The same turns and mirrors carry the whole set onto itself, and each row onto the other rows of its family. Which rows share a family with each named row? Give them in list order.
These 20 rows form 4 families of 5 rows each.
Guze: [ 12  -7  -7  -1 -19  -6  -8   3 -23 -21   5 -23  -3  22  20 -17   3  13
  -8  12   1  10  26   9 -13  27 -25  11   9   0 -11   4  -3  -7   0   8]
benet: [ -5  17  15 -11  -3  -9   8   7   1   5  17 -23   7   5  10  -1   5  -8
  -5  11 -17   0   9 -32 -19  19 -28  20  -3 -14 -15 -10   8  15   4 -11]
fus: [ -9 -13  16 -16   3   1 -14 -16   9  -3   7 -39   1  16  -7   4 -12   2
  -1  -1  -2  -2  -7 -12   4  11 -18  -8  18   3 -25 -15  -3  12   1   4]
Pefup: [  0  -3  -8  -3 -24  -4  -4   0 -24 -18   6 -26  -4  19  17 -22   5  14
  -1  10  -3  11  29   9 -15  30 -21  16   9  -1 -11   4   0  -6   2   2]
molo: [  6  -7  -7  -1 -19  -7  -8   1 -25 -21   6 -23  -3  22  19 -19   3  10
  -8  10   1  10  25  14 -12  25 -22  14   4   1  -9   8   0  -8  -2   8]
Kofu: [  1  11  18  -8  16 -16   9  12  -4   1  22 -13   4  -1   4  -5   3 -13
 -17  11   1  -2  10  -9  -5  -6 -24  21 -14 -12  -2  -1  13  -1  -5   9]
lipar: [ -1  -4   6  -5   0 -16   1   5  17 -14  23 -19   4  -1 -19 -20   8   4
  -2  11   8   3   0   5  12  25 -49 -13  10 -17  -4 -18  26   2  -7  23]
kisem: [  8  -5  -7  -2 -23  -3  -7   1 -22 -19   6 -27  -2  23  20 -17   3  13
  -3  12  -2  10  24   7 -15  31 -23  13  11  -2 -13   4  -2  -4   1   4]
ruvov: [-31  -8  13 -18   6  -3 -12 -16  -7  -5  15 -33  -1   5 -15 -16 -12   5
  -3  -8   7  -8   2  11  10  -4  -4   1   7  -1 -15  -6   9  -7  -8   8]
Suk: [-13   2   4  -9 -15 -12   3  -2  16  -9  22 -28   6  -4 -19 -22  10   8
  12  11  -8   6   1  -8   4  43 -47  -9  15 -22 -10 -21  25  11  -3   8]
bov: [-42  -2  11 -20  -5   0 -10 -23  -6   0  13 -40   0   5 -15 -18  -9   9
   9  -9  -6  -5   5   0   2  13  -3   3  13  -4 -22  -9  10  -1  -4  -7]
lil: [  2  -4   6  -6  -6 -14  -1   3  20 -13  21 -23   6   2 -15 -15   9   5
   3  12   0   6  -1  -8   7  36 -52 -13  16 -18 -10 -22  21  12  -5  14]
dufe: [  3  -5  -9  -2 -22  -5  -6   1 -27 -20   7 -25  -3  19  17 -23   2  13
  -5  11   0  11  28  15 -12  26 -20  15   6  -3 -10   6   0  -8  -1   6]
vot: [-27  -7  10 -20  -8   4 -12 -19   3   0   8 -44   1  12  -9  -5 -10   5
   9  -5 -10  -2  -3 -15  -2  21 -11   0  19   0 -26 -13   1   9   0  -8]
nam: [ 10  10  18 -10   8 -14   6  13   4   3  17 -17   6   5   8   5   3 -14
 -15  14  -7   0   5 -23 -11   7 -28  17  -5 -10  -9  -8   5   9   1   2]
zisa: [-15   0   7  -7  -4 -16   2   0   8 -13  27 -20   5  -8 -24 -30   8   6
   2   6   6   2   7  11  13  25 -43  -8   6 -21  -1 -15  31  -2 -10  19]
beda: [-23  23  11 -12  -6 -11  10   4  -7   8  23 -23   7  -2   3 -13   5  -5
  -2   8 -18  -2  16 -20 -18  16 -21  28  -8 -19  -8  -6  14   5   1 -15]
Ret: [-20  20  13 -14   5 -14  10   6 -12   5  26 -15   4  -4  -1 -17   4  -9
 -10   8  -5  -4  17  -8  -9   2 -17  27 -14 -19  -1   0  19  -5  -5  -3]
zef: [-12 -14  18 -15  12  -2 -13 -13   3  -7  11 -32  -1  11 -10  -3 -14   1
  -9  -5   9  -6  -5   4  12  -3 -13  -5  10   5 -16 -10   3  -1  -4  14]
zif: [-25   4   1  -8 -12 -14   3  -5   9 -10  26 -25   5  -8 -22 -32   9   9
  12   6  -3   4   8   2   7  35 -41  -5  10 -23  -7 -15  32   1  -7   9]

Which other rows belong to the same family as Ret? benet, Kofu, nam, beda
Which other rows belong to the same family as molo? Guze, Pefup, kisem, dufe

The same turns and mirrors carry the whole set onto itself, and each row onto the other rows of its family. Which rows share a family with each named row? Give them in list order.
These 32 rows form 4 families of 8 rows each.
Sogo: [-12   3 -16  -3  -8   8   8   0 -17   4 -13 -26  19  -5  -2  -7 -12   8
 -26]
zevu: [  2 -13   7 -23  -2  22   9  11  -8  -2 -23  -9  15  -3  -3   1  -3 -16
  -7]
ladib: [ 13  10  14   6  -2  16  -3   5   8  15  -7   2 -16   5   7  -7   7   1
   7]
ruzil: [  4  -1   5  -3 -11  12  -1   3   9  10  -1   6 -26  -9   1   8  -3   3
  13]
kuduz: [ -4   8 -21   6  -9  -7  -1  -4   9  14  -5  -6 -19  11  -3 -17   1  20
  -6]
dito: [  5  12 -25 -23 -17  23   2  12 -13  13  -1 -13  -1  -5 -12   5  -3   1
   8]
zor: [  0  13 -11 -27 -11  10   4  12   1   7 -10 -23  -1  -7   4   4  -5  -5
  19]
Begu: [ -3  14   3 -15  -3   6   0  16  -4  -2   0  -8 -13  24 -13  -9  -7 -11
  -2]
pulu: [ -1  10 -23 -27  -4  32   4   0  -4   8  -2 -20  -1  -3  -1   1   0  -5
   7]
foni: [ -3  -8   5   7   4 -13   8   2   4  -3 -12  -3   5  -2 -14 -12  -4  -4
 -26]
Lik: [ -2   2 -24   1 -16  -4  -3  -7   4  11  -3 -21 -17  -4   6  -7 -12  19
   2]
vagu: [  3  -1   5  -5  11  23  13  10 -14   2 -14   6  13   3  -6  -4  -2 -21
 -12]
Nefez: [ 11  16  -1   0 -17  -2   4   7 -14  -7   4   1  -9  17 -12  -5 -14   1
  -8]
suz: [ 13  -4  -4  -2   1  12   1   3   8   8  -4   9 -23   2   3  -4  -2  -9
  16]
mame: [ 16  19 -14 -14  -1   0   1   6   3  -5   2   4  -2  11 -17 -13 -13  -7
 -10]
kisuz: [ -2   1   7 -19   7  18  18   6  -8   1  -6  -4   1 -10   1  -7  10 -20
 -20]
doz: [ 13   6   5 -10   1  18  20  13  -7  -1 -19   5   1  -7  -6   5   0 -22
  -6]
labe: [  1 -14  -5   2  -3  19   6  -2  10  19 -17 -12   9 -17  23  -3   2   1
  -4]
Mem: [  3   2 -24   8 -20  -2 -11   0   2  13 -15  -8  -4  11  -3   2 -16  19
   6]
Vano: [ -7   1 -22   3 -21  -2 -10  -2  -1  14   6 -13  -6   0   7   1  -7  23
 -12]
Leli: [-12  -8 -30 -17 -12   0  10   1 -13  -1 -13 -13  12  -6  -9   2 -14  -2
 -21]
Larut: [  5 -20   9  -7   2   7   8   4   5  20  -6   8 -19   3   2  -6   7  -2
   4]
tud: [  1   8 -24  -3  -8   4  11   9 -18   2 -12 -13  22   1   0   0  -4  -2
 -31]
rofi: [  0 -10  -6  16  -4   4   3  -5  -5   7 -11  11  -3   6  -5  -9  -2   5
 -34]
dunoz: [  0  13 -14  -8  -2   1   2   6 -18  -6   1  -4 -13  17 -23  -8 -16  -2
  -6]
dati: [  0 -20 -19  -2  -8   8   7  -8   5  14 -27  -7  11 -16   9  -8   5  15
 -10]
kudar: [ -7  15 -24 -11 -13   7  -1   3  -4  -8 -21 -23  15   5  -7 -10 -10   6
 -17]
pafig: [-15 -17  -2   2 -13  15   7   0  -8  20 -22 -15  -3 -12  16   7   7   8
  -5]
kel: [  0   3 -20 -24 -15  28   1   5  -4  15 -16 -12  -8   9  10  -3   1   8
  13]
puvom: [ -6  -9 -17  -7  -2  18   6   5   6  20 -17  -9   5 -25  14  13   8   0
 -10]
res: [  1  -4   6  17  -2  -7   8   0   5  -1 -11   7  -3  -3  14   2  -4   0
 -26]
vitet: [  2 -10   3  22  -1 -13   4   2  -5   5 -14   3  -3   0   3 -11 -14   4
 -16]

Which other rows belong to the same family as labe? Sogo, pulu, Lik, vagu, suz, dunoz, vitet
Which other rows belong to the same family as Nefez? ruzil, dito, doz, Vano, tud, puvom, res
Which other rows belong to the same family as kuduz? zevu, Begu, foni, Larut, dati, kudar, kel

The same turns and mirrors carry the whole set onto itself, and each row onto the other rows of its family. Which rows share a family with each named row? Give them in list order.
These 40 rows form 5 families of 8 rows each.
kotid: [  8  -9   7 -16  22 -17 -10  -1 -27   0   2  21  21 -10  -3  18 -12 -18
 -11  25 -25   3   0 -21  -2 -11   9   7 -31 -11   8]
sot: [  8 -23   3 -17   6 -15 -14   7 -23  -2 -12  18  14 -20  -2  17   0 -21
  -3  -1 -43  12   5  -3  -4 -10   7  16 -18 -15  -6]
Ril: [ -1   9  -2   0   8 -19  12  10 -12 -10  -7 -19 -32 -16   1  -4  13 -19
  -6  24 -27  22   7 -12   6 -27   6  21 -10   3   7]
niba: [  4   0  -1   5   0 -13  10  -1  -3   0   2  -9 -12 -11  -3 -13  20   7
  -1  14  -4  11   6 -15  15 -26   3  27 -11   8  29]
Kugi: [ -1  -4   7  -1 -12  -8  16  -4   5  -8 -24  -6  -7 -22  21   0  16 -10
  -1   3 -31   4  22  -8  -4 -19   4  -1   2   7  11]
mavu: [ -3  11   8   1   6 -13  22 -10   0  -5 -10  -5  -2 -11  19  -1   6  -8
 -10  31 -11  -2  13 -27  -1 -20   5  -7 -11  10  27]
lof: [  5  -1   3 -13  29 -29  -7   7 -28 -14   2   6  12  -4  -1  11 -13 -11
 -10  21 -13   4 -11 -23   7  -7   2  14 -28  -2  10]
netil: [  4  12   5   5  -4  -7  20  -1  -6  -8  -9  -8 -26 -28   7  -4  18 -21
 -10  24 -28  13  11 -14 -10 -26   8   0  -9  -4  14]
zake: [  6  11  -1  -3  16 -25  -3  16 -23 -26  -3 -19 -22 -15   0   0   0 -14
  -8   9 -25  16  -7 -10   7 -16   4  23 -18   2  -1]
vap: [ -7  -2  -5  -1  11 -31  16  16  -9 -16 -18  -8 -16 -15   7  -7  18 -15
  -1   9 -13  16  -6  -9   2 -10  -7  18  -4   1  14]
tar: [ 19 -19   5 -10  -3  -1 -18  -8 -17  13   7  14  15 -14 -13   9   3   2
  -2   5 -30   8  16 -10  10 -24  14  27 -23  -7   9]
niva: [  4 -18  -2 -14  17 -27  -9  17 -27 -10 -11  12   5 -16  -6  10   3 -20
  -2   2 -29  16 -10  -5  -1  -5   0  23 -19 -14  -2]
pob: [  3   6  14  -4  -1  -5   8 -17   0  -6 -10  -6   9 -10  24   8  -6  -2
 -10  19 -24  -9  25 -24   1 -20  11 -10 -12  14  16]
Rudo: [  5 -13  10  -8 -14  -2   3  -7   0  -1 -22   3   6 -23  18   9   8 -12
  -1  -1 -44   2  28  -6  -6 -18  10   0  -3   1   2]
nage: [ 20 -11  11  -5 -13   5 -14 -15  -7   4   3   3  15 -17   0   7   2  10
  -3  -4 -29  -2  23 -10   9 -23  15  16 -18   3  12]
tav: [ -8   7   2  -2  19 -24  20   1  -7  -3  -6  -7  -8  -2   9  -3   6 -11
  -8  37  -7   8   5 -26   8 -21   1  10 -12   9  26]
kefe: [ 15  -5   4  -9   9  -9  -8   5 -29  -3   1  14  -7 -27 -11  13   2 -28
 -11  19 -41  17   0 -10 -11 -19  12  12 -26 -22  -3]
Kefi: [ 14  13  12   3 -11   0   7  -7  -7 -19  -9 -10 -14 -31  16   3   6 -13
 -11   7 -36   1  15 -12 -12 -20  12  -9 -12   1   5]
laz: [ 15   6   2  -5  14 -20  -8  12 -31 -25   1   1 -11 -26  -5   7  -1 -20
 -12   8 -27  13 -15 -11  -8  -9   5  12 -27 -14  -2]
peviv: [ 10  -1  -2   2   9 -21  -2   6 -15 -11   6  -7  -6 -10  -8  -9  11   9
  -2   4  -1  10  -8 -15  16 -16  -1  32 -18   4  24]
gilo: [  1   0  15   4   3   0   3  -5   8   3 -12  -4   2 -11  22  13   2   6
  -6  -2 -20 -13  26  -9   0 -20  21  -5  -7  11  14]
zuged: [  9 -21   8 -14  -6  -5  -9  -3 -11   1 -17  13  14 -22   8  16   2 -16
  -1  -1 -49   6  22  -4  -6 -14  11   7 -11  -9  -5]
Domeb: [ 15   4  12  -7  -8   0  -9  -6 -11 -13  -7 -13  -7 -23  11  12  -5 -11
  -8   3 -49   4  25  -7   0 -24  18   6 -14   4  -9]
bala: [ -6   0   0   2  -2 -20  22   6   2 -13 -23 -11 -15 -18  17  -7  21 -12
  -1   8 -19  10   8 -10  -1 -16  -2   7   2   7  16]
Fikod: [  1  -7   3  -4  36 -25 -11  20 -21  -6  -1   6   2  -4  -3  16  -5  -4
  -7   1  -7   1 -12  -8   4  -7  10  21 -23  -4   9]
moro: [  7 -14   8  -6  28 -13 -14  11 -22   5  -1  23  13 -12  -5  22  -5 -10
  -9   3 -17  -1  -4  -7  -6  -8  16  10 -28 -16   7]
kope: [  5 -20  11  -8  17  -1 -11   1 -12  20  -4  23  13 -11  -2  25  -2 -10
  -7   8 -30  -1  18  -6  -4 -19  23   8 -21 -12   5]
kame: [  2 -13  14  -5   7   3  -8  -4   1  17  -9   7   9  -8  11  22  -3  -1
  -5   3 -34  -6  32  -6   3 -24  26   6 -12   4   6]
Roze: [ 16  -6   0  -2  12 -18  -9   5 -24  -9  10   9   6 -16 -14  -2   9   3
  -5   3  -4   9 -15 -14   6 -11   1  27 -27 -10  21]
reneb: [ -2 -10  -5  -7  19 -34   2  21 -21 -16 -14   1  -7 -14  -2   0  11 -18
  -1   6 -18  18 -14  -8   1  -6  -5  25 -13  -8   6]
Konel: [ -5   3  -1  -9  29 -32   4   9 -18 -10  -2  -7  -2   2   3   2  -5  -9
  -7  29  -8   9  -5 -23  14 -15   0  21 -19   8  17]
Lel: [  6 -12  10 -18  11  -6  -9 -11 -18  12  -2  17  21  -7   2  21 -12 -16
  -9  27 -38   2  20 -20   2 -21  15   6 -24  -5   5]
mor: [ 12  -7   6 -12   0  -3 -11  -1 -20   2  -3   1  -7 -20  -4  15  -2 -22
  -7  16 -54  16  22  -6   0 -28  19  17 -19  -9 -10]
lov: [ -4   5  11  11   9  -7  19   0   8   1 -12  -2  -9 -13  18   4  14   1
  -8   8  -5  -8  13 -12  -5 -18  14  -6  -7   7  27]
Gavol: [  9   0   5   8 -13  -1  14 -12   3   5  -1  -1  -6 -20   3 -10  23   6
  -3  12  -9   4  14 -16   4 -26   6  11  -9   3  32]
Tid: [ -9  -3  -1   2  34 -28   4  21 -11   1  -5  -5 -12   1  -1   6   6  -4
  -5  12  -2   7  -5  -9  11 -16   9  25 -14   4  17]
Tepib: [ 19 -16   2  -7   7  -9 -14   0 -24   7  10  21  12 -17 -19   5   8  -3
  -5   8 -17  11  -3 -12   4 -16   7  26 -28 -16  16]
zega: [  5  -5  13 -14   2  -3  -5 -15  -6   5  -7   1  17  -6  15  17 -13  -6
  -8  20 -38  -5  32 -20   7 -24  16   1 -17   9   6]
duki: [ 18  -2  12   3 -17   6   1 -17   0   0   0   2   7 -23   7  -1  12  11
  -5   0 -18  -4  19 -14   1 -22  11   4 -13   3  23]
denab: [-11   2   2   9  22 -18  20  12   1   6  -9  -2 -17  -7   6   1  17  -5
  -6  18   1   4   3 -12   2 -20  10  11  -8   3  27]

Which other rows belong to the same family as gilo? Fikod, moro, kope, kame, lov, Tid, denab
Which other rows belong to the same family as Gavol? niba, tar, nage, peviv, Roze, Tepib, duki
Which other rows belong to the same family as Kefi? Ril, netil, zake, kefe, laz, Domeb, mor

